A: rows in 3 groups, each row roughly a mix of its group's directions (one row in no group)
A (88 x 12)
[[ -2 -18 -90  -3  -1 -33 -14  -1  29  28  29 -15]
 [ 33 -13  65   0 -14 -13  19  -2 -44 -26 -59 -11]
 [ 20  42   9  52  27 -16 -20  64  26  32   4  16]
 [ -4   6 -10  31  19 -46  34 -10  22 -44  35  63]
 [ 45 -20  65  24 -12 -30  41   8  10 -24 -35  22]
 [-17  55 -30  36 -26 -40 -27  28  17  50  17  13]
 [ -1 -24  66  17  20  18  33  34  19 -32 -44 -29]
 [ 35 -29  48  10  -3  27  28 -21 -36 -53  -2  44]
 [ 12  18   7  31  39 -36  -5  62  31  48 -10 -29]
 [ 26 -41 -34  29 -10 -24  12   8  68   6 -23 -45]
 [ 18 -33  51 -44  24  29   0 -47   4 -15 -48 -17]
 [ 43  14 -34 -15 -50   5 -16 -47 -31  54  -5 -11]
 [  3 -58 -56  -4   7 -22   2 -10  26  -1 -24 -63]
 [-11  -5  57 -18  53   7  50   3 -12 -41  -2  37]
 [ 22  17  -9 -34  32   3  11  -8  53  37  39  59]
 [-20  10 -62  16 -37  -7  10  -6   0 -50  29  54]
 [ 35 -18   3  41 -13  33 -20  34 -48 -11 -54 -33]
 [ 19  41 -13   5 -19  29 -47  35  48  24  42  31]
 [-50 -32 -12   6   9  -1 -15  35 -34 -31 -23 -67]
 [-29  -1 -58  32 -19 -18 -40  39  17  35  -9 -42]
 [ -9  -1 -23  -4 -54  11 -50 -47 -44 -47  -6   3]
 [  0  15   2 -37  -8   7 -20 -71 -20 -49  36  35]
 [ 20 -42 -52 -31  27 -33  17 -61  25  -7   4   6]
 [-35   9 -62 -10 -29  11 -49 -47 -19  16  32  -6]
 [ 24 -22 -17  47  -9  16 -11  52 -32   1 -52 -44]
 [-11  63 -30  54  -8 -12 -29  29 -28  32  22  19]
 [ 12  35  12  54  10  25 -30  60  21  43  -1  20]
 [ 26  10 -13  -6  32 -20  56   2  39  16  38  59]
 [  9   1 -43  20 -27  51 -55 -19 -42 -39   9   6]
 [ -3 -54  -5  -7   0  20  88  22   0  -3 -27 -10]
 [-36  47 -44  45  28 -28 -10   6 -51  24   4 -10]
 [  2 -52  44 -29  19 -15  59  -7   0 -27 -40 -21]
 [ -7  -1  39 -44  47   6  16 -45 -20 -34   7  53]
 [-12 -19   1  12  -6 -24  22  -8 -61   2 -51 -65]
 [-27 -16  12  13   7  23 -25  67  43   7 -21 -55]
 [ 41 -23  26 -34  35  20  70   6  16  28 -24 -13]
 [  7 -36 -12  17  -9  26 -26  23 -29  21 -49 -71]
 [ -7  35  48 -37   5 -25   5 -47  19 -10  35  54]
 [  8  46 -17  59 -14 -52 -22  22  -6  38 -24 -24]
 [-55  48 -47  23   5 -32  -8  19 -26  43  19  -1]
 [-23   3 -62  -1  29 -16 -34  11  33  37  34 -45]
 [-41  13 -56   2   7 -38  -4  18  54  34  38  -4]
 [ 29  -8  40  -9 -15  42  10   9  17 -30  35  72]
 [  1 -42  -5 -55  57  10  -5 -20  61   4  -7  -5]
 [  1  -3 -26  33  33   4  48  67  40  30  10  10]
 [ 19  11  33 -11  46   0  26  62  63   6  -3   8]
 [ 14  30  31   6 -25  -5 -25 -67 -20 -27   6  59]
 [  2  17 -22 -32  41   2  18  23  42  39  50  48]
 [ 38 -48  32  -3 -18  -7  12 -30 -13 -26 -56 -48]
 [ 35   7 -19 -16  -7 -20 -10 -78  20   3  19  55]
 [  7   0  43  -8 -22 -22  32  28  58   5  18  63]
 [ 27  14  34 -44  35  19  14 -28  38  20  16  61]
 [-22 -20 -46 -65  17 -28   1   9  38  20  -3 -48]
 [ -7   8 -57  28  38 -10   2  52  41  34  29 -15]
 [ 11 -43 -16 -61  54  -1  11 -46  35   2  -5   3]
 [-24  -1 -72  25  -1  12  31  33  34  -1  38  35]
 [ -3  31 -13  13 -21  -6 -18  60  -3  49 -22 -62]
 [-29  33  -8  21   4  -1   1  36  59  50  33  41]
 [ 19  17  38  30  58 -34  43  38  22 -10 -18  27]
 [ 12   1 -14  32  -8 -14 -18  -9 -50   8 -49 -73]
 [ 11  54 -17  10 -55  13 -33   3 -38  49  25  16]
 [ -9  -2 -16  19 -19  10  -8  -2 -81   6 -31 -61]
 [  0 -35 -12 -24 -61  35 -26 -59 -30 -19  14   2]
 [ 34 -48   7 -25  -7  40 -16 -39 -15 -33 -30 -52]
 [-13 -50 -32  29  -4 -30  16   6  -7 -37 -32 -65]
 [ 11 -59   2 -41 -30  13  -9 -62   6 -24 -20 -33]
 [-34 -23  32 -62 -18  27   5 -65   5  20   7  -6]
 [ 27 -44  28 -39  43  13  19 -26  52 -40  -9   7]
 [ 48  -5  17 -36   9   1  16 -79   9   4  -7  42]
 [-48  -5  -5  17  13 -32  -7 -17 -48 -73  13  20]
 [-33 -20  -3 -45  13   7  25  38  -3  23 -27 -74]
 [-25  40 -20   4 -42   3 -59 -15 -59   7  23  13]
 [ 29 -26  58 -14   1 -12  44  44  29  -3 -43 -25]
 [  3 -13 -21 -22 -67  31 -45 -44   8  -2  36  24]
 [-16  42 -20  30 -12  -3 -17  60  34  29  47  28]
 [  2  60   7  20 -12  -6 -76 -11   3  -2  28  38]
 [-29  61  18   8 -16  17 -33  30 -34  11  40  45]
 [-16 -30  57  -3  32   1  19 -21 -13 -69 -36  -3]
 [-50 -11 -41 -19  35   0   5 -61 -29 -20  31  26]
 [ 54 -24  23  14  33  29  -2  18 -45 -11 -39 -47]
 [ 16 -29 -27  40 -17  21 -19  40 -36  -1 -50 -50]
 [  3 -53 -12 -12  13  34  87  12  -2 -11 -11  -3]
 [  6 -16  31 -42   6  38  19  17  47 -19  38  57]
 [-11  30  -2  12 -57 -23 -72 -27 -26 -25 -11  13]
 [-10  29   5 -31  -5  12 -22 -59   5 -25  52  54]
 [ 26 -53  14 -21  29  -5  10 -55  14 -39 -39 -33]
 [ 19  31  18 -10  12  50 -47 -44 -17 -21  40  40]
 [ -2  -4  40 -50  -2  41 -34 -71 -20   0  12  -5]]
which group is each row in? (one row of each group first)
[-21 -33 -57 -31  -3  -1 -37 -18 -32  11 -12 -61] | X
[ -4 -10   2  41  -7 -26  16 -52 -74 -28 -14  19] | D
[ 13  45  38   1  19 -28  26   0  24 -16  31  72] | C

[-26 -20  -8  -9 -12 -64  -3  13  11  32 -35 -66] | C
[ 11 -49 -22 -15  52 -21  66  12  35  -8  -7 -18] | X
[  8  -4  10 -26  18 -16 -12 -80   6 -35  10  56] | X
[-42  -8 -23 -40  -5 -33   7  16  39  43 -18 -58] | D
[ -1 -42  38 -27  24  18  24 -18 -34 -29 -52 -46] | X
[ 18 -20  -2 -39 -38  35 -31  19  28  19 -18 -68] | D
[ -4  18  12 -38  52   4  18  -4  24   5  42  71] | X
[-22  23 -35 -21  21  24 -47 -34  27  18  65  10] | C
[ 24  -8 -38  52  -3   9 -37  48 -30  -3 -33 -44] | C
